Each path below is one point turned by a fixed rotation once a step. After each direction that follows a path, write how fast that rotation turns it, in degrees a step (0 if it stays still).
Each turn is a multiple of 5 degrees from 10 to 175, or 0.
Each row of a path follows its step; steps can be skipped.
path 1
step 2: [ 19  13 -31  44 -12  -5  24  -4  24   3 -15   6 -12  -1   7   4 -19 -13
 -11 -20  -1  21  13  22  36 -17   3  47  12  -8  16  -3 -28 -25  -6   4
 -13 -12 -41 -28  -8]
step 3: [ 21  12   0  18  -9  23  -5 -27   4  -1 -14 -15  24  38  11   1   3  10
  36  27  25  21  25  19  -9  -2  -7  39   1 -24   0 -47   3 -35  -9  19
  -6 -10   4  29 -10]
step 5: [ 33   8 -38  21  -7   8   9  -4   9   5 -18  26   6  39  -3  20 -17   7
  24   6  21  31  11  33  -9   2   4  46 -32 -22  22 -29  -7  -5  14 -15
  -3 -14 -18 -11  12]
step 7: [ 10  -9 -11  69 -13  -3  43  14  20 -12  -6  37   6  31  -3   8   5 -10
  17  -2  22  17  20  15  -5  -5  28  15   1 -24  13 -20 -20 -19   7  20
  -3   9  -7  20  -1]
step 8: [ 36  16 -10  -2  19  47  13 -33  11  16 -21  20   1  -5 -17   3 -19   8
  21  24  24  -6  28   9  16   0   3  45  20  14  22 -29   0 -22  -5 -11
  14 -13 -29  -3   7]
step 9: [ 29  13  19  19 -17 -25  41 -17  16 -16 -28  -8  37   9 -13   5  -1 -14
  10  -8  -4   9  10  20  -9   6   7  13 -22 -27  29 -30 -48 -38  16  15
   5   7  -8  -5   3]
step 10: [  3   2 -33  34  22  19  13 -16  18  -8 -34  27   7  16 -19 -22   2  20
  -8  -3  46  -1  41   8  25   8  12  26 -14  -5  17 -29  12  -2 -16   1
  -9  16 -20  25  17]
step 11: [  2  13  20  20  16  20  42 -12  22 -18 -13   7  10   1   4  27 -34   3
   8   7  -6  -1  13  19 -13 -15  11  32  24 -35  10 -23 -22 -47  21 -24
  25   3 -16  -7  17]
step 12: [ 46  14 -17  27 -13   0   1 -20  11   5 -31  14  -7   9  -7 -12  20  11
   0 -18  34 -20  34   8  15  -9 -11  22   2 -25  38  -9 -34 -15   9  39
  -1   6 -28  12 -10]
step 14: [  5   4 -20  36 -20  15  22 -21  17  -1 -31  21  -3 -24   6   1   2  15
  -5 -32  15 -11  19  20   7  -9  -5  13 -14 -13  -3 -44 -40 -24  19 -19
  27  11 -40 -13  -7]
[ -3   3   7   2   0   1 -19  -1   4  -9   1  -4  -2  -7  -1   2  -1  11
 -13 -11   0  -6   6   3  -8  -3  -5  -5   6  -9  -3  -1  -2   2   2   1
   3   8 -13   0   4]  20
[ -6   3   1 -11  -3 -14  -7  -6  -5   6   1   3  -6   1   6  -8   0   2
   9   0  -8   1   8  -9  -5   0 -12  10  -2  -4   5  -2 -10 -11   1   0
   4  -9  -4  -2   3]  120
[ -3 -12  -2   1   8   6  -6  -5  -3  10  -9   8  -6   1  -2  -1   0   7
  -1  -4   2  -7  -6   7  12  -1  -9 -11  -5   2   0  -6  -5  -3 -10   8
   9  -7   1  -1  -7]  175
[-11   0  -3  12   6   4   7  -2   7  -2   5  -7 -11   3  16  -5  -4   8
  -7   5   4  -1   2  -4   3  -2   1   3   3  -8  -9   9  -1 -10   0   1
  -4  -5   7   4  -3]  85
[ 11   0   4  15  -4   5  -6  -2   2   8   0   7   4  -2   7   3   2  -6
  -1   1 -12   2   5  -8  -5   9  -4   1  11  13  -4   3   4  -6   0  11
   2   0  -3   0  -8]  70
[  3  -8  -4  -5   9   4  -9 -10   1 -13   2   2  10  -1   8   1  -8 -12
   3   8  11   3   7  -3  -2   0  -9  -8   3  -4   2   0   9   0  -3  -8
   1 -10   0  -1  -2]  145
[ 15  -1 -12  -7   2   1   3  -9   8   3   5 -11  -5   4   3   8  -8   8
   7  -6  -2   1  -2   0  -4   1   1  -4   0   1   7  12  -5   0  -6   4
   3   7   0 -10   3]  110
path 2
step 0: [-23  37   1  15   0  14 -12 -22 -41  14 -11   7  36 -24   4   1  12 -15
  13 -11  -2 -12 -31   7  -6  10 -25   7  31 -34 -29 -22 -23 -19 -23  13
  17  -7   3 -11 -16]
step 2: [-19   9  17 -31 -24 -16  -8 -14 -18 -10 -38 -11  32  13  22  24  19  -1
  -8  -4   6   2  18  12   0  30  -7  20 -16 -21  -6  11  -8  -2  -5  -3
   8  36  33 -33 -32]
step 4: [  5  -1  -3  -2 -29  41  45 -11 -11  13  -4   2  13  10  43  15 -14 -26
  10 -10  25 -13  18  -4  29  37 -29   7 -12  14 -13  -8 -14 -21 -13 -16
 -19  21  -2   3   4]
step 5: [ 13 -23  12 -26 -28 -17 -24   8  10 -14 -14 -21  20 -20  16  13  -3 -26
 -37 -32   4   1 -30  19   2  26  12  -9  12   0 -40  27  -2  12  -8 -12
   4 -18  10 -36   5]
step 7: [ 19  -6  25 -21   2  19  18  -3  23  29 -22   8  37   1   2  16 -15 -26
  -9 -30  38 -14 -31  12   2   9  21  -6  -3  35  16   4 -12  -3   7 -31
  25  26  -8  12   3]
step 8: [-15   5   7 -13 -11   0  33  30  11  -2 -20  11  32  -9   7  12  -3   6
  15   5 -18   8 -42  -8 -23  12 -30 -22  -2 -25 -45  43 -16  -3  -3 -11
 -31 -14  -1  -9  -3]
step 9: [  3  17 -13   5   2  22   1 -13   5  33 -10  17  17 -25 -11  -4 -33  -7
 -29  -5  -8  -6   5  23 -19 -19   6   1  29  25 -36 -25 -55 -17  -9   3
  20  11   1 -25   0]
step 11: [-20  -8  12  -7  16   2 -11 -11   0   8  -4  21  50  -5  -7  20   2  -7
 -11   0 -14  18 -35  13 -49   2 -19  10 -12 -19 -12 -16   4 -28 -35  -7
   4  21  22 -20 -35]
step 12: [ -4   7 -19 -37   6  20  18 -29 -24  25 -14 -27 -12  -9   4 -25   1  12
   1 -11  13 -29  -5  14 -31   7 -12   5  17 -14 -31 -14 -44 -13  -2 -15
 -14   1   2  41  10]
step 13: [ -5 -17  13  -8   5   8   5  16  -9  33 -22  -9   7  -4  28  15   4  -3
 -32  -2  21  -9  26  17   9  15 -18  -3 -60  -4 -16   1  -5 -34 -12  -8
   0   8  24 -48   4]
[ -6  -4   2   2  -2  -1   6   2  -4   2   3  10  -4  11   8   3 -16   3
  -7   2  -5   5   6  -7  -8   1  -6 -10  -2   2   4   2   7 -16   2   9
  -7   0   2  -3  -4]  155
[  7   5  11   0  -5   0   2 -12   8  -1  -3   9   1   6  -2  -4  -1  -8
   5  -4  -3  -4   0   2   2   4  13  -2  -4  -4   2 -12  -6  -6  -9  11
  10  -4   6  -7  -6]  160
[ -3 -12   7  -2  -5   5   3   0  12   0   1   1   1   0   3   1   8  15
  -2   5   7   4  -7   3  11  13   0  -1  -4   1   8  13   3  -1  -3  -3
   4   4   9  -8   0]  125
[  6 -10   1   5 -13   4   4   7  -5  -3   3  -7  -2   3  -2  -1 -12 -14
  -4   3  -1   1 -12  -3   6   5  11  -3 -10   2   0   5  -2   9   4   4
   0   3 -11   0   5]  35
[ -7  -1   4   5  -7  10   1 -11  -2   1  -5   6  -3 -15  -4  -5  -7   2
  -9  -2   2  -5   0  -2   1  -5  -9   9  -6   0   6   2  -1   4  11   5
   6 -12   5   7  -2]  120
[-14 -10   9  -7   2   1  -6  17   4 -10  -3   1   6   9   7  -8  -3  -2
   1   0  -5  -1  -3  -2  -1  -4  -3  13   6  -4  -1  -5  -5   5  -2   2
   2  -7   0  -4  -6]  125
[  1  -1 -15   0   6   4   1  -1  -2  -7   4  -5   6  -8  -2  -2  -1  -2
   2   9  -8   2  -9  -6   1  -1   6   7   6   6  11   1 -11 -13  -5   6
  -6  -4  11  -1   3]  130
[ -3   0   0   3   3  12   0  -5   1  -2  16   0   6   0   0  -1   0  -3
  10 -15  -1  -5  -5  -5  -3   1  -4  -2  -3   2   2   9   6  -2 -12  -5
  -2  -4 -11   4 -14]  100
path 3
step 0: [-31   3   2 -33 -34 -27  -6  10  -3  35  -9   6   8  -2  41  -9  -4   3
   6  20   6 -47   1 -31  -4  15   5 -13   8 -10  11   0 -11 -43 -29  -2
  22  21  11  23 -13]
step 1: [  5  -7 -14  -3  25   7  -7  16   8 -22  -7 -13   9 -20 -26  -5 -16  -3
   8 -38  12  19 -21   1   1 -48  -7  -8  -8   5  -7 -25 -28  30 -33 -24
  -7 -15 -27 -46 -24]
step 2: [-20  27   1 -17 -16 -12  39  10   7 -21  -5   3 -34  -3 -11   2  40   3
  -4  47  -1   1  13   6  16  39   8  34  36  11  -2   7  23  11  35 -18
   0   0 -14  -1  12]
step 3: [ -4 -26  21  -9 -13   6 -14 -43 -10  10 -25   1  -3  11  -4  -1 -11  31
 -23  -8 -10 -30   6 -52 -12  -4 -12 -39 -24 -11   9   6 -19   5 -28  -8
  24  38  17   0  -6]
step 4: [-17   1   3  36  16   8  -4  44   5  -6   4 -26  28  -5 -12 -42  12 -14
  11  34  24  16  -3   3  -4 -39  -9  20 -11   8  -6  -6 -21 -23   6  -1
 -23 -19 -38 -26 -17]
step 8: [  7   1  13   0 -22  -6  -5 -30   4  12 -22  17 -13  26  25  18  27  58
  12   5 -10   6   3 -21  -9  27  15  15 -13  20 -23 -19 -37 -33  11  15
  -4  15  19 -20 -17]
step 9: [  2 -24 -38  10  16 -16  24   2   7   4  16 -26   6 -15  -1 -44 -12 -23
 -22   8  -1 -21  -2  -8  -1 -21 -23 -29  -9 -44  12   5  -3   4  -3  25
 -12 -14 -15   1 -55]
step 10: [ 14  26  28 -42  13   4 -25  26  -2  -8  17  16 -19   6  17 -22  29   1
   6  -6  26   4  -9  16  -4 -16   4  44  21  -4   9   2  -3   4   6 -43
  20 -21  30 -21  27]
step 13: [ 23   7  44   5 -10   2  20  -8 -36  17  27   1 -15 -14  12 -10 -10  33
  15  -9  17   2 -23  11 -15  -8  -5  48 -14 -20 -19 -11 -33 -14 -10   3
 -12 -23  38 -20  18]
step 14: [ 10  10 -34 -20   8  15 -12  -2  20 -16   5  -3   1   3  -3 -17   0 -15
 -24  -9 -24   0   8   1   6  12   9 -24   0  31  12 -24  24  -7  51  42
  -3  -5  20 -11 -60]
[ -2  -3  -3  -8  -5   3   3  -4  -2  -9   0   0  -5  -4  -1  -2  -7  -1
   3  -4 -15   1   2 -12 -12  -7  -6   2  -5  -5  -6   4  11   6 -11   9
  -3 -12   0  -1   6]  170
[  2   9  -2   9 -10  -2  -6   3  -1   4   0   8   2   1   8  -9  -1  14
  -4  -3   4   3 -10 -10   4  10   0   8   8  -4   2   3  13   3  -8  -8
  -4  -1   4   4   3]  140
[  6  -2   5  -6  -8  -8   9 -12   9  -3   5  -1  10   3  -3   0  -4  -3
   1  -9   4  -8  -3  -4 -10  12  -3   3  -6   8   4  -7   3 -13  -1  -4
   3   3   1  -4   3]  135
[  3   0  11  -8   7   0   9   9  -5   6  -2   7  -2   4  -3   1   5  10
   7  -4   6  -3 -13   0  -3  -4   4   5  -7   8   0   2   8   7  11   8
  -5  -4 -11   0   3]  125
[ 10  12  -4  -2   1 -10   4   4  -8 -14 -10   3   1   4   1  10   1  -7
  -9  -1   2  -4   1   5   0  -2  -1   4   0  10   4   0   2  10  -9  -4
  10  -6   0   4  -6]  80
[ -5  12  -4  -5  -5   7  -5 -12  -2   4 -10  -5  -2   8  -5   5   6  -2
  -4   1  -3 -11  -4   1  -4  10   7   0  11  -1  -1  -6  -5   2   3  11
 -13  -6   1   1   1]  125
[ -3  -7   7   3   2   2  14  -6 -11  -6   1   2  -3  -3   9   1  -9  -3
   0   3   6  -7   3   6   6  -2   7   4   6  -4  10   1   6  -3 -10   4
 -14   9  -2  -6  -4]  170
[ -3   1   3  12  -4   4   7   4   0  -6  14   5  -3   8   9   9   4 -10
  -7   2   5  -1  -8 -12  -3  -2   7  -5   3  -4 -12  -6  -4   0   2   3
   7  -3  -4  -6   4]  160
path 4
step 0: [ -4  20 -23 -13   6 -24  10  -1   5  32   2  13   2   3  26  15 -11  -1
  12 -34 -48 -21   3  24  -9 -16   5   3  -4  -1  28 -23   3  13  29   2
  19  11  -7  29  10]
step 1: [ 33  -2 -30 -27  20 -20   2 -16   3  20  -1  36   9  -7   3 -10  -1 -46
  24 -13  24  -1  14  21  -8  -1 -12 -17  -1  12  -5  -8 -16  36  -7  18
  12   9   2  -7 -15]
step 4: [-14 -13 -21 -15  12 -22  11  -3  35  -2 -17  13  21 -17 -13 -26 -17 -13
  14  13 -21  24 -32  11  -5  -4 -28 -32   1 -14   0 -15   9  10 -16 -39
 -11  -8 -15  -1 -17]
step 5: [-11  -5  -9  -2 -16 -37  22 -21  19  -2  -8  11 -14   5 -15 -24 -31  -5
   5  -6 -19   7  -2  -1  17 -31  12  -3  -2  30  49 -20  -7  -7   2  12
  -7   4 -14  32  19]
step 6: [ 25 -41 -18   5   9  -6  -3 -14  28  -3   8  31   4   4  12   6 -11 -25
   8  -7 -16  -7  28  -4 -14 -42 -12  11   0  10  14  22 -13   8  17  -8
   3  38 -21  -1 -22]
step 7: [-30  -5 -18 -21   2 -11  -8 -14  31 -16 -28  16  -2  20  34  31  -6 -35
  13  22   4  28   3  23   6  11  -8   2 -17  -5  21  -3  -3  -3  11  11
   2   9  21   7 -33]
step 9: [-20 -33 -29 -14   9  20  10  13  10  20   3  -8   6  -9   4  -4  -8 -19
  -3 -21 -34  18 -23  -8 -24 -19  -3   5 -29 -16  14 -21  13  -6  34 -20
 -13 -11 -16 -28 -11]
step 12: [  5   6 -17   4  -8  -7 -14 -12  10  17 -49 -17  -7  18   4  19 -26 -12
   0 -21  -3  29   4  -6 -30   3   8   0 -21 -11  21  -6 -29  21  36  12
  15  35   6  -1  -6]
step 13: [  3  14   4 -18   5   9 -10   4  34  12 -31  28  14   2  35  -6  -9  -4
  -6 -29   0  42  11  29  -2   0   4 -20  31   6   1  12 -23  13 -14  -7
 -11  -3 -10 -36  -3]
step 14: [-19   5  -2 -11 -14  12   5   5  33  14 -13  -9  17   6 -20 -15 -39 -32
   4  -9   2  13 -22 -13  13  10  10 -25 -14   6  10 -25  16 -15 -11   8
 -23  -1 -43 -23 -26]
[ -2  -4   2  -3  -9 -15  -6  14  14  -4   5   4  -2  -1   4  -4   2   0
   1  -8   3  -3 -12  -1  -1  -4   3 -10  -6   5  -3   5  -5   1  11   4
   8  -1   3  -4  -3]  0
[ 12  -4  -2   9   6   8  12   1  11   4   8   3   0  -3   5 -17   1 -10
  -6   4   4  -3   7  -4   5   7  -3  -1  -2  -6  -3   5  -2   2   2  -5
   8  -3  -3  -7  -3]  145
[ 4  4 18  5  8 -7 13  4  0 -1 -6  7  5  3 -1 11  1 -3  0  0 10  2  8 11
 -7 -4  5  4 -4 -2  0 -5 -1 -2  3  6  0  4  1 -9 -9]  65
[ -5 -22   1   6   1  -3  -2   7  -3   5   0   2  -6   3  -2   7   1 -10
  -9  -1  -5  -1   6  10   4   3  -5  -7  -2  -2   1   8   6 -14  -3   4
  -3  -2   6   6   6]  35
[-10   2   3  -4  -7  -4  -2 -12   6   4  -5   6   4  -2  -9 -10   0   8
  -3  -1  -7  -6  12   4   2   3  -7   4   5  -7  -1   9   3   3  10  12
   5  11   3  -3  -1]  60
[  7   1   9  -2 -12  -1  -3  -7 -18  -2  -1   4  -8   0   5  -9   2  -8
  -4  -3   4  -3  -7   5   1  -2  -7  -7   7   1   5  -1   0  -5   4 -13
   1  11   1  -7  -5]  155
path 5
step 0: [-14   1  -3  -4 -11 -13  48  20  13 -11 -39 -22  27 -28  21   6 -38   8
  -1 -28 -12  -8  22  18 -22  -6 -11 -16  19  20  33  -8 -14  -3 -23 -25
 -12 -26 -22  -2  -1]
step 1: [-19  -6 -20  10  -5 -24  -3  10 -49   3  17 -27   1  51  -1  -7 -27   3
 -24  19   1  18  20 -21  17  14  -4  -6  21 -27   2   0  -7   2 -10 -33
  29  28 -24  -9  12]
step 2: [ -6  15  -2   2  19  13   2  13  -9 -25 -34  10 -13   8   9  -8   5 -15
  10  38  24 -25  -4   4   0  -1  64  18  -2   4 -23  11  27 -10  30  19
   4  47  -2  -2 -19]
step 3: [ -5  61   0  -6 -15  14  25  -2   9   7   7  52   8 -30  -4  22  21 -16
 -29  -5   8  -1 -25  -8 -10 -15 -42  16 -16 -20 -22  11   5 -11  13  -6
 -20   1   1  -5   9]
step 4: [ -1 -19   7  -9  35 -24  26   3  14  -4  34 -24  14  -3 -29   1  19 -22
  -7   2 -40  -5  18  -4   6 -45 -15   2 -19  -6  19 -24   2 -28 -25  32
  10 -24  16   6  11]
step 5: [  1 -22   5 -15 -27  18 -55  29   4  -4  41 -41  25   8 -19  18 -16   4
  16 -22   6  -9 -21   2  29  11  28 -10 -20 -13  12  27   3  13   4   2
  -1 -13  -2  -7 -14]
step 7: [-20   9   3   2  12   3   6  -3 -45  23  -6   3 -28  28 -14 -19 -27  -6
 -10  27  21  29   6 -15  -1  29 -53   4  25 -21 -18 -14 -23 -15 -27  11
 -11   2 -17 -12  10]
step 9: [ 12  33 -10  -2 -19  20 -22   1  15  23   7  14  30 -25  22  38  26 -33
 -25 -24   9   9  -4   9 -38  -8   9  11   3   2 -19  37 -12  -7  10 -21
  -8 -21  21  23   6]
step 12: [ 21  -6  17  -2  19   0  20  -4   8 -20 -38   9  21 -33  15  -1  -1  38
  13   1  -6 -18 -44  41  14  23   5 -18  35  -2   1   1  -7   9   9 -15
 -39  24 -11  -1   3]
step 14: [ -3 -15   8   6   8 -15  22  10  11   8   7 -15  -9  20 -15  14   2 -12
  24   2   5  -1  36 -48   1  -5  46  27 -19  34  -9   1  -6 -11  12  14
   9  19 -52  30   7]
[ -8  10  -6  -2  -3   9  -7   8 -13  12   2   2   2   5  -2   5   1  -1
   4 -12   5  12  -8  -1  -4   8  -1  -3  -6  -7   0  -5   4  -2   0  -5
   4  -6   7  -4   7]  175
[ 16  -1  10   9   3 -10   6   2   1   8   1   5   4   1  -4   7   1  -9
   0   2   8  -5  -5  -8  -9   5  -2   8 -10  -6   4  -5   6   0  -1  -1
  -3  -4   4  11  -3]  70
[  3  -1  -4   0   4  -6   2   0  -3   5  -5 -15   2  -7  -6  -2  -1  -7
   1   0   3   2  -1  11  10  13  -7 -11   1   5   3  -3   9  12  -2  -4
  -2  -3 -11  -4 -10]  60
[  3   0   1   5  -6   1   3  -3  -8  -5  -7   1   9  -9  -1   3  -6  -3
  -4  -5 -10  -6   1   2  -9   8 -17   2  -5  11  -6   6   1  -3  -4   2
   7   7   7  -5  10]  115
[ 11  -3   2  -4   8   5   3  -1  -8  -3   6   0   0   8   3  -2 -11  -6
  -2  -4 -10   4  -6   2  -4  -9  -1   5  -7   7  -4 -11  -7   0   7  -9
  -7  -5  -8 -11  -4]  100
[  3   2  -6  -5  -1  -3  -8   9   4  -2   4 -12   6   6   0   4  -5   0
  12  -3   2  -6  12  -6  -6  -7  -4  -2   0   5  -5   3  -2   2   2 -17
  10   2   2  11  -4]  80
